Below are clouds of points in 11 dimensions, each taken in no order from a shape made of curves.
After each cloud, say how many independent loops its shape has (a theta shape has two loops).
(in the rows, 128 means zero)

B:
[[150 179  85 146 125 172 156  90 195 153 141]
 [145 168  98 144 120 161 150  96 178 141 143]
 [124 115 134 128 117 131 124 137 137 116 133]
 [122 142 125 126 129 133 120 123 138 124 135]
 [119 150 121 123 138 133 119 119 137 127 133]
 [121 145 123 124 133 133 119 121 137 125 135]
 [144 163  97 141 124 162 150 100 178 142 137]
 [146 172  97 146 119 162 152  93 181 142 144]
 [114 160 120 117 150 131 114 116 127 129 127]
 [123 108 135 129 115 132 126 140 135 114 132]
 [ 97  84 149 116 126 102 121 156  72  93 112]
 [118 154 120 120 144 133 117 118 134 128 131]
 [ 97  85 155 120 115  98 119 156  68  89 119]
 [110 167 122 113 152 125 111 112 118 130 127]
 [121  67 147 130 110 122 131 162 115 101 120]
 [149 176  84 143 127 172 155  92 192 153 138]
 [119 152 121 121 142 133 117 118 136 128 132]
 [122 141 126 125 128 133 121 124 138 122 137]
 [145 171  85 141 130 170 154  95 186 151 134]
 [ 98  90 151 118 118 101 120 152  72  92 118]
 [118  59 151 130 109 118 132 167 106  97 116]
 [ 99  72 154 118 121 102 124 162  72  90 111]
 [122  77 143 130 110 127 130 157 123 105 123]
 [146 174  85 143 128 172 154  92 189 152 135]
 [106 174 124 110 151 120 108 108 110 130 129]
 [120  62 149 130 108 120 132 165 110  98 118]
 [ 98  86 148 116 123 103 121 155  71  93 114]
 [123  91 140 130 112 129 128 150 130 109 127]
 [143 162  95 141 127 163 150 100 178 143 136]
 [149 177  92 147 121 167 155  90 188 146 145]
 [125 102 137 129 114 130 127 144 134 112 131]
 [145 171  99 144 120 161 151  94 179 141 144]
 [144 170  86 141 132 169 152  97 183 150 133]
 [114 162 119 115 151 129 114 113 125 129 128]
 [ 99  79 158 121 111  98 121 158  69  88 119]
 [116 157 120 118 148 131 116 116 131 129 129]
 [104 178 124 108 151 118 107 107 106 131 128]
 [ 96  77 151 116 124 103 120 160  71  91 110]
 [151 179  86 147 123 172 156  89 196 152 143]
 [123 131 129 127 122 132 122 128 138 121 136]
 [120  66 148 131 110 122 132 163 113 100 119]
 [ 97  78 150 115 125 102 120 159  70  90 110]
 [143 162  93 140 129 164 150 100 179 143 134]
 [111 164 121 114 151 127 112 113 121 129 127]
 [144 164  98 142 123 160 150  99 177 141 139]
 [ 97  88 153 118 116 100 120 153  70  91 119]
 [101  73 155 120 115 102 124 162  74  89 115]
 [ 98  82 156 120 112  97 120 156  67  88 120]
 [148 176  94 146 120 164 154  90 185 144 145]
 [144 166  99 144 122 160 150  98 177 141 142]
 [100  72 153 119 118 103 124 162  73  89 112]
 [121 148 122 123 136 133 118 120 138 126 133]
 [117 155 120 119 146 133 117 117 133 128 130]
 [123 126 130 127 120 132 122 132 138 119 136]
 [123 121 132 128 117 131 123 133 138 117 134]
 [100  73 153 117 121 101 122 162  72  89 111]
 [ 99  77 158 121 112  99 121 160  70  88 118]
 [ 98  89 149 117 121 103 121 153  73  93 116]
 [100  74 156 121 112 101 124 160  73  89 117]
 [122  71 145 130 110 124 131 160 119 103 120]
 [123  81 142 131 111 127 129 155 126 106 125]
 [143 167  88 140 131 167 151  99 182 148 133]
 [108 170 122 112 152 124 110 110 114 130 127]
 [124  85 141 129 110 129 128 153 128 108 126]
 [151 179  90 147 121 170 155  87 193 149 145]
 [142 164  90 138 130 165 151 100 180 147 133]
 [123  96 138 129 112 130 126 146 132 112 130]
 [122 136 127 127 124 132 122 126 138 123 136]
 [152 179  88 147 122 171 157  89 195 150 144]]
loops : 2

C (69 x 11):
[[101 141  66 100 121 148 128 110 105 155 167]
 [206 154 142  89 168  95 147 136 113  93 158]
 [101 129  81 121 119 159  84 107  83 126 161]
 [147 130 113 116 128 143  82 106  81 111 146]
 [180 140 130 104 145 121 108 116  94 102 147]
 [162 160 100  86 155 117 163 126 125 127 160]
 [205 156 142  88 169  94 150 137 114  93 158]
 [156 132 118 114 131 137  89 108  84 108 145]
 [ 97 138  66 104 118 152 120 109 101 153 167]
 [184 142 132 103 148 118 111 118  95 100 148]
 [196 160 130  85 170  98 162 137 122 102 160]
 [ 95 131  73 115 117 158  97 107  89 139 165]
 [109 126  90 124 120 158  76 105  79 119 157]
 [157 159  97  86 152 119 162 125 125 130 160]
 [204 151 143  92 165  98 139 133 108  93 156]
 [118 126  97 124 121 156  74 105  78 115 153]
 [121 126  99 124 121 155  74 104  78 114 152]
 [103 128  84 122 119 159  82 106  82 124 160]
 [204 157 140  86 171  94 155 138 117  95 160]
 [192 161 125  84 168 100 163 136 124 105 160]
 [132 127 105 122 123 150  75 105  78 112 148]
 [169 160 105  85 158 114 164 129 125 122 159]
 [ 96 131  75 116 117 158  94 107  88 136 164]
 [ 98 139  66 102 120 150 125 109 103 154 167]
 [107 144  68  97 124 145 136 112 110 155 166]
 [161 134 120 112 134 134  92 110  86 107 146]
 [176 139 128 106 143 124 105 115  92 103 147]
 [170 137 125 109 138 128  99 112  89 105 146]
 [122 150  74  92 131 137 148 115 116 151 164]
 [142 156  86  88 144 127 157 121 122 140 162]
 [154 131 117 114 131 139  87 108  83 109 146]
 [ 94 135  67 108 117 154 112 108  97 149 167]
 [166 136 123 109 137 131  96 111  87 106 146]
 [187 143 134 101 150 115 115 120  96  98 149]
 [ 99 129  80 120 118 159  87 106  84 129 162]
 [198 148 140  96 158 105 128 127 102  95 152]
 [184 162 118  84 165 105 164 133 125 111 160]
 [194 146 138  98 155 109 123 124 100  96 151]
 [125 150  76  92 133 135 149 116 117 150 164]
 [205 153 143  90 167  96 143 135 110  92 157]
 [103 142  67  99 121 147 131 111 107 155 166]
 [128 126 103 122 122 151  75 104  78 113 149]
 [139 155  84  88 141 128 156 119 121 142 162]
 [ 94 134  69 110 117 156 106 108  94 145 166]
 [133 153  81  90 138 131 154 118 120 146 162]
 [143 129 111 118 127 145  81 106  81 111 146]
 [189 161 123  84 168 102 164 135 124 107 160]
 [ 95 136  67 106 118 153 115 108  98 151 166]
 [ 94 133  70 112 117 156 103 107  92 144 166]
 [141 128 110 119 126 146  80 105  80 112 147]
 [125 126 101 123 122 153  74 105  78 113 151]
 [107 127  88 123 119 159  78 105  80 120 158]
 [111 146  69  96 126 143 139 113 112 155 165]
 [202 159 137  85 171  94 158 138 119  97 160]
 [192 146 137  99 153 111 120 123  99  97 150]
 [ 94 132  72 114 117 157  99 107  90 140 165]
 [135 127 107 121 124 148  77 105  79 112 148]
 [105 128  86 122 119 159  80 106  81 122 158]
 [173 160 108  84 160 111 164 130 126 119 160]
 [199 160 132  84 171  96 160 138 121  99 160]
 [ 97 130  77 117 118 158  91 106  86 133 163]
 [202 151 142  93 163 100 136 131 107  93 155]
 [113 127  93 124 120 157  76 105  78 117 155]
 [115 126  95 124 120 157  75 105  79 116 154]
 [148 157  91  87 147 124 160 122 123 136 161]
 [180 161 114  84 163 108 165 132 125 114 160]
 [205 157 141  87 170  94 153 138 116  94 159]
 [201 149 142  94 161 102 133 130 105  94 154]
 [116 147  72  94 129 140 144 114 114 153 164]]
loops : 1
